One turn sends every row of this set to another row. A few are shown first. Where does it send the rows asked after them?
q985: [-22 -33   7   0  -9   9  -2   4   7   8   1   4   4  16   2]
q756: [ 11  15  -6 -18  -8  12   6   7 -12 -30   1  11  -3   1  -2]
q452: [ 21  10  -3 -16  -4  12  17   1   3 -18  -1  21  -4   5  -1]
q438: [ 13   8   4   0   9 -11  21  -4  21  18  -6   0  11   2 -19]
q414: [ -6   3   7  -7   7  10  17   0  21  19 -11 -16  13   4 -23]
q29: [ 23  18   5  -9   8  14  12  -7  -5 -19  -3  13  -2  -8   6]
q126: [  6  10  -7  11   8   4   9   4  11  19   2 -16  19  -4 -19]
q478: [-11   9  21  -4  -3 -17 -17  -3 -11 -12  13 -21   5  14   3]
q701: [-28 -26  14  -2 -10   8  17   3   6   4  -2  12  -5   0   1]
q168: [-17  14  18  13   0  -5  -8   0 -10  -3  19 -27   7  -6   5]
q443: [ 13  22   3  -4  -2   0  23   0  -4 -20   5  19  -7 -11   2]
q624: [-17 -31   0   0 -14  -1  -2   7  -5  -1   1  16  -1  13   1]
q582: [  3  18  16   5   5  -8 -17  -4  -5  -8  18 -24  10  10   4]
q868: [ -5   6  23  11  11  -6 -19 -10  -7   1  10 -23  10   2  10]
q63: [-14 -33   8   1  -1  17   7  -2   3   8  -9  13   1   2   6]

q756 moves to q478
q29 moves to q868
q168 moves to q701
Where do these go?
q452 moves to q582
q438 moves to q126

